128 stands for zero in the data rows.
Some points:
[151 154 125 140 101 171  84 145 114 121 101 136 146 134 131 163 119 146
 134 116 121 149 114 111  84  95 129  93 131  98 128 114 106 143  95 133
 187 111 132  82 142 134 137 118  68 110 169 158 129 122 114 133 137 159
  91 111 142 168 126  95 161 124 141 113]
[114 134 104 131 110 135 136 133 120 154 119 120 159 115 147 171 164 104
 119  98 153 131 132 116 107 172 122 172 137 121 107 150  95 109 120  92
 126 124 155  91 150 187 129 143 108 125 108 154 153  83 134 145 108 175
 130 122  91 147 167 116 148 108 137 109]
[155 150 108 127 133 103 146 161 138 127 184  84 120 170 146  80 154  81
 125 127 132  98 119 143  94 154 138  99 156 112 125 127 166  91 170 156
 138 123 151 129 116 108 153 139 111 145 103 136  87 121 144 158 108 145
 170 119 154 132 165  98 115 156 136 133]
[107 116 152  98 142  85  82 104 152 134 116 150  94 135 151 116 169 142
 114 140 130 143  66 120 119  99 127 122  98 129 137 122 119 120 152 156
  93 168 139 140 132 141 150 135 143 130 143  97 159  95 150 125 112 168
 165  94 110 152 149 169 127 105 141 131]
[160 150 128 129 158 148 100 100 122  82 107 125 156 100 115 136 117 139
 130  74 127 141 149 129 164 143 118 128 133 118 126 113 112 125 121 177
  97 120 133  84 135 138  88 133 143 144 124 103 119  95 144 117 171 157
 135 156 133 129 138 115 127  94 141 138]
[145  77 120 146 140 112 128 141  85  98 141 115 117 135 117 127 122 143
  84 168 173  95 155 132 172 159 183 133 179  85  95 149 133 138 132 175
 119 162 126 113 136  90 113 178 104 128 117 139 126 123 115  99  95 125
 143 127 122 121 144 107 111 171 141 117]
[ 95 104 145 154 115 126 110 123 101 166 152 116 111 147 120  84 145 135
 121 136 109 111 160 105 110 139 108 155 115 144 132 134 138 113 138 144
 166 123 144  93 118 119 113  97  69 140 133 141 145 124  85  80 120 166
 113 165 140 132 131 121 149  52 155 115]
[128 136 131 111 142 118 122 129 102  96 108  98 123 166 124 106 105 122
 163 137 157 141  94 136 108 134 190 148 189 117 140 158 104 117 118 100
 100 162  72 105  86  95 163 130 157 131  91 146 117 116 132 162 124  91
 110 150 144 100 114  76  98 150  95 152]
[114 115 121 106 139 137 160  94 113 139 139 157 154 111 132 134  55 135
 106  92 114 142 139 120 100 143  95 171 164 126 118  95 136 100 135 109
 123 103 103 151 134 173 131 120  87 131  90 124 103  82 117 111 164  99
 144 103 130 138 109 105 119 101 123  93]
[145 170  72 131 152 163 134 173 145  99 124 174 125 176 128 107 123 146
 154 115 126 136 128 137 155 127 138 115 137 167 125 127 125 145 125 137
 122 175  93 134 150 121 148 137 132 109 123 128 101 153 142 123 167 145
 130 155 122  85  81 124  99 155 124 160]
[142  98 176 142 128  78 105 128 132 155 143  96 149 161 146 119 139 120
 152 138  91 157 133 148 146  93 137 145 112 124 108 139  90 104 153 136
 117 130 166 114 121 152 109 117 142 132 138 174 156 108 101 166 167 149
 129 137 114 138 125 185 132 150 117  91]
[ 85 116 155 155  97 179 134 105  97 158 120 120 146 130 124 120 119 148
 131 116 118  88 126 133 117 113 124 134  94 163 124 133 120 183 186 127
 155 107 118 159  89 142 106 119 137 127 159 171 115 100 115 114 131 154
 124 114 114 190 121 136  97 120 112 142]
[115 147  85 143 181 161 171  86 139 121  82  94 132 113 170 112 119 118
 139  97 133 164 141 142 139 132 140 116  98 155 152 121 118 111 138 142
  97 127 134 121 137  99 115 127 141  76 130 119 138  99  93 147 141 139
 118 111 123  73 130  97 165 121 140 133]
[143 119 103 137 137 116 124 127 129 107 112 116  98 114 158 173 120 104
  97 114 116 143 109 134 144 150 159 106 185 126  93 129 130 144 130 112
 148  69  99 124 138 135 150  99 142 112 130 101 115 143 100  65 128 110
 145 114  80 113 108 157 130 107 152 152]
[125 153 138 179 138 154 138 127 172 123 122 137 143 104 123 131 160 134
 160 133 126 140 109 162 133 143 163 138 161 113 130 123 147 124  82 130
 133 160 136 212 124  99 147 143 130 147 109 132 101 141 117 142 132 119
 125 140 128 100 137 102 117 205 123 132]
[143 145  86  97 140 157 118 112 103 147  91 137 153 119  99 170 128 165
 112  69 121 169 148  86 121 135 119 116 129 145  99 157 140 102 111 127
 107 130 149 134 153 105 121  94 161 141 142 132 127 122 105 142 122 128
  86 119 174 115 134  83  98 110 138 156]
[138 119 164 101 105 124 117 123 182 116 161 116 147 121 159 148 157 163
 114 144  94 141 130 145 118  66 146 114  72 153 145 132 115 129 109  85
 142 105 148 133 137 160 138 138 127 126 115 107 106 114 121 114 144 115
 138 153 182 125 160 139 139 140 111 128]
[ 99 166 132 162 139  98 132 165 157 127 160 153 101 162 130  81  81  99
 129 163 150  89 146 172 100 119 127 124 154 148 131 133 117 122 156 127
 151 139 130 145 121 137 106 142 139 175 128 142 110 141 123 129  74  88
 122 120 122 148 153 101 106 158 151 118]
[138  85 164  81 102 103  99 156 116 134 128 153 107 142 140 105 135 119
 117 128 112  91 132  98 105 137 153 132 123 133 192  78 148 114 110 162
 135 122 139 142 135 149 132 129 167 165 116 187 129  90 130 158 130  88
  94 120  86 159 156 153 167 132 109 138]
[162 135 140 133 150 126 141 189 128 116 149 118 118 116 122 164 138 110
 148 139 161 106 105 155 118 128 136 137 140 159 173 155 134 122 172 139
 176 139 127 167 123 105 143 163  96 165 104  92 118 142 154 143 147  73
 111  81 156  98 115 131 131 129 120 167]
[ 84 124 156 112 101 147 103 125 111 120 166  79 119 140 106 110 132 168
 124 121 132 144 132  96 134 128 100 103 131 103 154 119 135 146 126 105
 151 129 121 127 133 146  83 142 154 122 164 102 120 115 114 146  93 129
 100 135  83 161 107 165  87 124 122  83]
[150 117 127 155 144 131 128 101 100 149 125 159 109 139 106 178 150 141
 170 123  99 170 141 134 151 118 137  65 118 124 120  82 128 123 131 136
 136 110 157 139 107 138 107 162 145  78 105 140 182 146 133 141 128 178
 121 126 146 116 146 125 117  91 100  98]
[126  94 146 132  91 101 174 158 129 154 120  97 112 150 122  94 149 119
 155 189  99 125 123  98 148 114 123  99 121 110 123 150 113 142 175 155
 126 126 120  74 118 141 168 154 134 156 138 120 127 178 153 123 145 125
  86  92 127 110 140 118 140 192 125  86]
[130 104 134 121  83 140 167 148 163 132 154  99  86 145 126 142  83 117
 190 103 120 134 186 134  99 126 134 141 141 153 153 122 101 117 117 145
 101 130 137 157 134 109 119  87 131 157 110 103 155 126 176  93  92  86
 170 103 138 153 105 117 148 181 109 148]
[119 143 130 148 112 151 145 130  93 123  99 143 117 109  87  97 136 144
  62 162 126 151 123 129 136 111 111 106 152 162 126 146 146 113 143 108
  68 112 137 128 100 164 121 105 124  81 138  89 127 147 152 172 109 116
 163 130 125 113 112 149 137 133 133 143]
[112 123  92 123 138 110 117 124 180 131 126 125 138 121 166 155  89 127
 134  99 149 120 123 140 158 127 119 142 154 156  89 143 184 131 106 164
 121 127  92 140 138 121 134 140  78 153  98 132 133 155 160 153 128 106
 142 139 132  62 136 104 155 153 126 117]
[112 138 120 106 136 117 171 128 175 150 150 105  92  92 106  86 134 154
 137 160 115 124 120 150 111 146 129 143 139 121 108 136 116 215 106 128
 131 106 133 142 136 101 141 126 120 123 128 139 170 178 138 110 143 147
 120 114 181 105 148 173 120 101 142 158]
[ 94 128 161  90  82 108 147 124 123 202 153 138 125 166 109 118 155  86
 146 118 141  92 192 120 144 139 139 135 125 122 145  90  92 139  88 125
 145 137 132 143 159 163 101 120 114 134 145 110 108 120 123 131 173  99
 139 111 145 128  91 151 126 133 106 128]
[123 127  94 141 181 109 120 132 119  98  80 147 139 102 117 100 158 136
 124 159 153 151 143  94 104 128  97 115 126 165 113 119 114 125 149 107
 120 112 116 164 157 101 161 116 111  85 125 108 118 161 185 140 125 115
 144 160 119 132 123 139 110 139 141 112]
[123 165 101 121 144 170 115 160 123  53 110 151 109 139 117 136 133  86
  92 176 153 141 126 115 159 123  93 135 123 115 131 135 141 114 128 124
  86 121  90 144 113  93 131 115 131 118 153 168 138 150 168 104 140 164
 114 131 118 122 108 139 112 129 112  87]
[121 134 155 139 104 129 119  86 105 116 132 148 158 117 128 122 122  93
 125 122 114  93 117  82 118  75 127 155 101  73 110  98 132 129 128 126
 158 147 158 112 153 140 142  95 167 107 106  80 156 104 130 162 108  83
  94 148 121 126 118 164 119 125 137 117]
[134 131 154 112 110  98 173 125 138 151 156 143 138 139 148 135 146 116
 105 136 109 160 101 161 120 142  79 119  84  98 137 159 126 137 112 115
 165  76 181 111 133 128 109 135 129 150 129 148 138  90 139 112 116 111
  87 144 136 143  86 148 160 160  90 165]
[111 108 129 117 135 162 100 136 136 130 148 141 169 100  97 108 126 148
 151 137 156 126 125 129 112 123 117 109 116  95 105 132 154 173 133  73
 149 133  91 126 120 106 115 146  95 150 164 113 127 127  74 111 141 106
 129 163 105 153 176 145 187  98 127 160]
[128 137 171  98 148 138  86 108 135 134 149 154 122  94 128 138 121 139
 115 145 113 103  70 143 158 154 117 120  97 149 128 116 110 113 125 108
  99 137 126 122 128  94  98 109 157 112 137 139 109 175 154 127 119 144
 173 135  93 117  76 102 105 103 182 149]
[167 142 155 119 107  87 159 140 109 123 101 128 147 108 150 133  80 129
 160  97 149 103  98 122 185 126 154 139  78 116 130 131 150  76 114  96
 148 141 109 125 146 149 133 139 120 142 135 122 142 152  83 145 100 155
 121 158 168 172 169 121 127  80 106 103]
[123 122 123 145 107 131  94  96 132 113  74 123 138 110 168 134 124 109
 129  92  99 165 147 128 113 125  92 151  88  81 136 155 163 130  87 140
 142 180 134 108 121 151 124 161 174 135 130 126 129 145 112 122 120 145
 154 133 135 130  93 131 134  80 116 144]
[143 132  45 127 149 121 128 111  99 131 132 133 122 105 122 181 140 144
 115 156 128 113 125 160 132 156 144 152 129 133 151 163 142 140 117 139
  97 141 129 119 116 116 150  72 171 102 129 135 105 171 124  99 154 128
 132 126  94 152 140 101 157 133 135 119]
[160 107 118 156 143 119 138 109 146 134 130 132 125 119  79 154 117 138
  80 126 143  74 137 105 126 124 100 137 135 151 127  80 121 145 127 102
  90 102 108 113  77 114 136 140 106 101 160 106 125 113 113  99 109 132
 149 108 132 109 126 164  87 122 149 130]
There is one direction along which these points spread out most. Take the direction at right angles to it along which they spread out most. Go by this last direction. How many in every 100 of the points above lie lower along it than each point below? Answers are rounded to whole numbers. More than half of the points above lie lower than the first one.
[ 99 166 132 162 139  98 132 165 157 127 160 153 101 162 130  81  81  99
 129 163 150  89 146 172 100 119 127 124 154 148 131 133 117 122 156 127
 151 139 130 145 121 137 106 142 139 175 128 142 110 141 123 129  74  88
 122 120 122 148 153 101 106 158 151 118] 0
[112 123  92 123 138 110 117 124 180 131 126 125 138 121 166 155  89 127
 134  99 149 120 123 140 158 127 119 142 154 156  89 143 184 131 106 164
 121 127  92 140 138 121 134 140  78 153  98 132 133 155 160 153 128 106
 142 139 132  62 136 104 155 153 126 117] 47
[150 117 127 155 144 131 128 101 100 149 125 159 109 139 106 178 150 141
 170 123  99 170 141 134 151 118 137  65 118 124 120  82 128 123 131 136
 136 110 157 139 107 138 107 162 145  78 105 140 182 146 133 141 128 178
 121 126 146 116 146 125 117  91 100  98] 79
[125 153 138 179 138 154 138 127 172 123 122 137 143 104 123 131 160 134
 160 133 126 140 109 162 133 143 163 138 161 113 130 123 147 124  82 130
 133 160 136 212 124  99 147 143 130 147 109 132 101 141 117 142 132 119
 125 140 128 100 137 102 117 205 123 132] 26
[160 150 128 129 158 148 100 100 122  82 107 125 156 100 115 136 117 139
 130  74 127 141 149 129 164 143 118 128 133 118 126 113 112 125 121 177
  97 120 133  84 135 138  88 133 143 144 124 103 119  95 144 117 171 157
 135 156 133 129 138 115 127  94 141 138] 95
[123 165 101 121 144 170 115 160 123  53 110 151 109 139 117 136 133  86
  92 176 153 141 126 115 159 123  93 135 123 115 131 135 141 114 128 124
  86 121  90 144 113  93 131 115 131 118 153 168 138 150 168 104 140 164
 114 131 118 122 108 139 112 129 112  87] 84
[112 138 120 106 136 117 171 128 175 150 150 105  92  92 106  86 134 154
 137 160 115 124 120 150 111 146 129 143 139 121 108 136 116 215 106 128
 131 106 133 142 136 101 141 126 120 123 128 139 170 178 138 110 143 147
 120 114 181 105 148 173 120 101 142 158] 34
[115 147  85 143 181 161 171  86 139 121  82  94 132 113 170 112 119 118
 139  97 133 164 141 142 139 132 140 116  98 155 152 121 118 111 138 142
  97 127 134 121 137  99 115 127 141  76 130 119 138  99  93 147 141 139
 118 111 123  73 130  97 165 121 140 133] 92
[128 136 131 111 142 118 122 129 102  96 108  98 123 166 124 106 105 122
 163 137 157 141  94 136 108 134 190 148 189 117 140 158 104 117 118 100
 100 162  72 105  86  95 163 130 157 131  91 146 117 116 132 162 124  91
 110 150 144 100 114  76  98 150  95 152] 32
[134 131 154 112 110  98 173 125 138 151 156 143 138 139 148 135 146 116
 105 136 109 160 101 161 120 142  79 119  84  98 137 159 126 137 112 115
 165  76 181 111 133 128 109 135 129 150 129 148 138  90 139 112 116 111
  87 144 136 143  86 148 160 160  90 165] 18
[123 127  94 141 181 109 120 132 119  98  80 147 139 102 117 100 158 136
 124 159 153 151 143  94 104 128  97 115 126 165 113 119 114 125 149 107
 120 112 116 164 157 101 161 116 111  85 125 108 118 161 185 140 125 115
 144 160 119 132 123 139 110 139 141 112] 76
[114 115 121 106 139 137 160  94 113 139 139 157 154 111 132 134  55 135
 106  92 114 142 139 120 100 143  95 171 164 126 118  95 136 100 135 109
 123 103 103 151 134 173 131 120  87 131  90 124 103  82 117 111 164  99
 144 103 130 138 109 105 119 101 123  93] 58
[143 145  86  97 140 157 118 112 103 147  91 137 153 119  99 170 128 165
 112  69 121 169 148  86 121 135 119 116 129 145  99 157 140 102 111 127
 107 130 149 134 153 105 121  94 161 141 142 132 127 122 105 142 122 128
  86 119 174 115 134  83  98 110 138 156] 97
